A single turn carries every row of the set below to another of its rows. Some are shown first; where does it send the rows asked next?
z32: [-30, 14, 4, -23, 13, 27, -32, 23, -3, -38, -3, 36, -32, -38]
z825: [3, 32, -15, -22, 39, -25, -10, 23, 48, -9, -37, 23, -8, -2]
z151: [16, -45, 9, 3, 17, -9, -22, -13, 18, 46, -32, 12, -24, -19]
z867: [18, 33, -15, 13, 20, -6, -6, 43, 39, -12, 10, 34, 8, -3]
z865: [0, -47, 27, 16, 18, -19, -42, 36, 12, 34, 4, 10, -40, 2]
z919: [-39, 11, 2, -8, 16, 29, -43, 29, 0, -33, -2, 25, -42, -40]
z987: [-19, -13, -9, -1, 6, -11, -32, -10, 18, -39, -5, 41, -8, -59]
z300: [-4, -48, 35, 22, 19, -13, -40, 28, 4, 32, -5, 9, -41, 7]
z373: [15, 37, -21, 15, 19, -5, -2, 41, 36, -2, 21, 14, 7, -1]
z225: [-6, 10, 20, 6, 15, -51, -38, -44, 2, -4, -2, 12, -49, 14]
z668: [14, 25, -7, 8, -6, -1, -26, -32, -14, 16, 12, 2, -59, 16]
z974: [-34, 10, 2, -23, 11, 23, -44, 25, -4, -32, 0, 39, -41, -39]
z94: [5, 39, -7, -26, 42, -23, -5, 14, 42, -2, -29, 34, -9, -5]
z921: [8, 23, -4, 10, 5, 6, -29, -30, -24, 15, 20, -4, -49, 20]
z478: [-2, -36, 30, 25, 26, -9, -47, 36, 8, 38, 5, 7, -29, 0]
z232: [3, 17, 10, 11, 10, -52, -51, -44, 5, -1, -7, 10, -41, 17]
z337: [22, 28, -27, 8, 16, -9, -8, 39, 37, -5, 15, 31, 6, 4]
z436: [-16, 0, -13, -9, -1, -13, -39, -10, 17, -39, -7, 28, -10, -63]
z583: [12, -47, 8, -10, 19, -12, -34, -9, 11, 42, -34, 3, -18, -21]
z488: [18, 20, 7, 14, -2, -6, -22, -34, -17, 20, 16, 0, -52, 15]

z151 -> z987
z436 -> z232
And these:
z300 -> z32
z337 -> z865
z478 -> z919

A single turn carries every row of the set below to another of its rows. Some are shown first; where does it send the rows asked next?
z474: [12, -4, -5, 11, 1, 22, -10, 12, 51, -3, 5, 15, 26, -42, -28, 25, 8, 12, 12, 21, 22, -13, 22, 13, -24, -31, 18, -21]
z855: [1, 0, -30, 20, 6, -18, 36, -7, 19, -9, -30, 4, 25, 28, -29, -6, -10, -32, 31, 36, -5, -14, -31, -8, 23, 24, -21, 20]
z917: [-21, -9, -29, 46, -1, 13, -7, -6, 24, -5, -28, -1, 3, 10, -27, 4, -4, -25, 24, 9, 20, -10, -8, -15, 4, 25, 54, 50]
z776: [-11, 27, -35, 34, -12, 13, -6, 8, 2, -4, -9, 4, -17, 24, -18, 11, 36, -28, 18, 10, 35, -17, -16, -18, -17, 28, 37, 44]
z693: [-18, 11, -20, 48, -1, 22, -13, 14, 12, -6, -16, 2, -13, 13, -17, 15, 5, -21, 25, 6, 31, -16, -8, -10, 0, 26, 68, 28]
z781: [-17, 2, -15, 50, 6, 38, -19, 11, -4, -3, -1, -5, 3, 11, -38, -1, -7, -60, 22, -8, 19, -14, -6, 3, -23, 1, 49, 38]
z563: [-29, -24, 17, -4, 15, -10, -31, 4, -3, 30, -10, -26, -32, 43, 18, -6, 5, 25, 4, -38, 6, 27, 10, 21, 47, -7, -6, 16]
z985: [-16, -19, 6, -10, 20, -11, -18, 5, 0, 36, -7, -32, 7, 36, 5, 5, 9, 29, 3, -17, -3, 13, 11, 26, 68, -16, -37, -1]
z334: [10, 6, -19, 13, -2, -11, 37, -3, 23, -18, -24, 5, 30, 17, -34, 3, -6, -18, 30, 47, -2, -24, -21, -5, 22, 20, -26, -15]
z875: [-23, -19, 25, -3, 14, -10, -28, -15, 2, 23, -7, -36, -21, 4, 6, -1, -8, 34, -28, -10, -11, 30, 34, 9, 21, -33, -18, -13]
z611: [-23, -14, 27, -12, 14, -10, -31, -8, -4, 25, 4, -27, -32, 21, 13, -4, -2, 40, -6, -18, -8, 20, 33, 20, 22, -31, -9, -14]
z657: [-29, -30, 13, 10, 16, -7, -38, 6, 2, 34, -12, -29, -30, 31, 16, 0, 3, 20, -14, -40, 11, 38, 8, 9, 40, -10, -2, 28]
z534: [-18, -25, 17, -13, -1, -8, -20, 2, 2, 20, -14, -14, -10, 34, -5, 0, -4, 31, -1, -29, -3, 31, 2, 21, 56, -16, -47, 8]
z890: [6, 1, -12, 19, 10, 8, 23, -1, 0, -18, -4, 0, 40, 19, -54, -12, -18, -55, 28, 28, -12, -19, -24, 10, 0, -3, -37, -1]
z685: [-28, -1, 28, -9, 2, 0, -26, -10, -13, 18, 1, -24, -31, 18, -1, -1, -10, 41, -22, -18, -13, 31, 30, 11, 23, -31, -13, -12]
z741: [-20, 17, -40, 50, -1, 21, -11, -4, -5, -17, -5, -10, -3, 13, -12, 12, 7, -26, 34, -29, 35, -6, -25, -14, -1, 11, 46, 29]
z519: [7, 9, -21, 9, -11, 22, -16, 6, 38, 1, 11, 13, 13, -33, -25, 24, 40, 3, -1, 22, 31, -12, 20, 1, -45, -24, 14, 3]
z702: [21, 1, -8, -7, 16, 3, 2, 8, 44, 4, 11, 21, 27, -43, -22, 14, -3, 8, 6, 28, 11, -1, 20, 14, -43, -45, 4, -11]
z729: [-25, -26, 18, -11, 12, -16, -18, -7, 3, 21, -13, -28, -12, 39, 9, -10, 3, 28, 8, -23, -7, 20, 11, 21, 57, -11, -37, 0]
z92: [-6, 14, -9, 24, 4, -4, 35, -23, 22, -14, -24, 6, 26, 14, -27, -22, -21, -55, 27, 30, -1, -20, -35, 4, 1, -3, -28, 2]
z39: [23, 29, -10, 12, 32, 6, 9, 48, -20, 11, 24, 22, 4, 22, -21, 1, -8, -60, 27, 8, 18, 0, -30, 27, -35, -23, -7, 19]
z591: [-17, 3, 26, -20, 23, -24, -18, 3, -21, 32, 0, -22, -37, 41, 24, -10, -3, 26, -1, -17, -9, 25, 15, 24, 25, -23, -22, -12]
z937: [17, 44, -7, 7, 19, -16, 24, 40, -8, 18, 30, 20, 8, -1, -9, 12, 9, -33, 27, 8, 23, 8, -55, 17, -29, -29, 3, 28]
z199: [1, 11, -41, 19, 0, -8, 30, -24, 7, -32, -11, -10, 39, 7, -29, 3, -2, -18, 40, 6, 5, -15, -32, -8, 21, 7, -40, -12]
z651: [32, 48, -24, -11, 10, -11, 20, 35, 0, 9, 17, 26, -3, 12, -5, 14, 37, -22, 17, 32, 31, -5, -27, 9, -39, -10, -25, 8]
z571: [-17, 19, 20, -7, 28, -17, -11, 6, -31, 40, 6, -33, -26, 40, 21, 4, -4, 26, -6, -5, -10, 17, 16, 20, 34, -21, -14, -17]
z44: [25, 55, -28, 2, 29, -11, 14, 29, -20, 0, 29, 14, -4, 2, 7, 15, 4, -20, 35, -9, 32, 8, -37, 14, -31, -25, -10, -8]
z631: [-27, 13, -8, 52, -1, 28, -7, -18, 22, -6, -17, 1, -5, 8, -18, -7, -10, -54, 20, 1, 27, -14, -18, -3, -17, 0, 50, 35]
z189: [16, 37, 0, 7, 30, -1, 14, 33, 11, 18, 12, 34, 2, 7, 6, -5, -6, -53, 28, 2, 36, 1, -42, 29, -38, -35, -1, 19]
z119: [-1, 14, -16, 24, -8, -16, 41, -17, 12, -17, -3, -4, 42, 0, -45, -1, -6, -26, 29, 35, -12, -15, -41, -7, 9, 0, -27, 8]
z939: [28, 37, -12, -3, 37, -14, 11, 45, 2, 24, 19, 31, -12, -1, 5, 13, -4, -20, 17, 18, 27, 9, -21, 21, -49, -29, 18, 17]
z365: [-1, -2, -5, 18, -3, 14, 0, 0, 42, 1, 25, 6, 40, -54, -42, 21, 12, 0, 17, 13, 14, -5, -6, 8, -30, -45, 17, 6]
z633: [-27, 18, -13, 53, -6, 14, 1, 0, 4, -2, 6, -7, -1, -1, -28, 11, 8, -31, 22, -1, 19, -6, -32, -15, -13, 5, 60, 48]
z579: [-15, -27, 11, -11, 17, -26, -12, 0, 2, 23, -16, -28, -6, 29, 8, -6, -6, 19, -11, -18, -8, 33, 3, 15, 52, -12, -50, 5]
z675: [35, 43, -9, 1, 26, -16, 19, 57, -3, 17, 14, 32, -10, 12, 4, 15, 6, -23, 28, 18, 32, -1, -35, 20, -23, -9, 8, 3]
z677: [-19, 14, 25, -14, 8, -15, -13, 0, -28, 24, 2, -18, -42, 42, 12, -1, -12, 29, -13, -16, -10, 35, 11, 14, 24, -24, -25, -9]
z897: [-25, -17, 17, -2, 2, 0, -34, 10, -3, 28, -10, -15, -26, 38, 5, 3, 3, 29, -5, -43, 11, 35, 2, 17, 50, -11, -15, 27]
z343: [-25, -15, 8, 3, 22, -1, -34, 17, -5, 43, -5, -29, -15, 41, 15, 10, 13, 24, 3, -33, 11, 19, 10, 23, 58, -12, -4, 20]
z246: [3, 12, -33, 12, -18, 0, 25, -18, 27, -18, -15, 0, 27, 10, -40, 5, 27, -18, 19, 43, 4, -27, -9, -14, -2, 19, -33, 3]
z70: [-15, 6, 21, -7, 28, -28, -14, 11, -24, 34, -1, -26, -41, 34, 25, -5, -11, 15, -18, -12, -6, 38, 2, 15, 21, -18, -18, 1]
z167: [-27, -1, 21, -3, 21, 1, -28, -8, -11, 30, 5, -38, -18, 18, 9, 5, -1, 38, -14, -7, -11, 11, 39, 17, 31, -30, -3, -24]
z975: [7, 11, -25, 15, 6, 23, -12, -7, 24, -16, 27, -2, 28, -50, -23, 20, 7, 12, 17, -8, 24, -3, 13, 7, -33, -44, 8, -26]
z380: [6, -8, 0, 13, 10, 23, -4, -4, 55, 2, 5, 17, 31, -42, -24, 1, -4, -23, 17, 7, 26, -9, 1, 27, -37, -54, -1, -5]
z909: [4, -16, -2, 19, 8, 36, -18, 8, 27, -5, 19, 5, 41, -28, -51, 6, -5, -28, 11, 10, 8, -13, 17, 18, -35, -40, 1, -3]

z571 -> z343
z119 -> z937
And these:
z939 -> z917
z70 -> z657
z44 -> z741
z781 -> z909
z563 -> z611
z474 -> z334
z677 -> z897
z631 -> z380
z519 -> z246

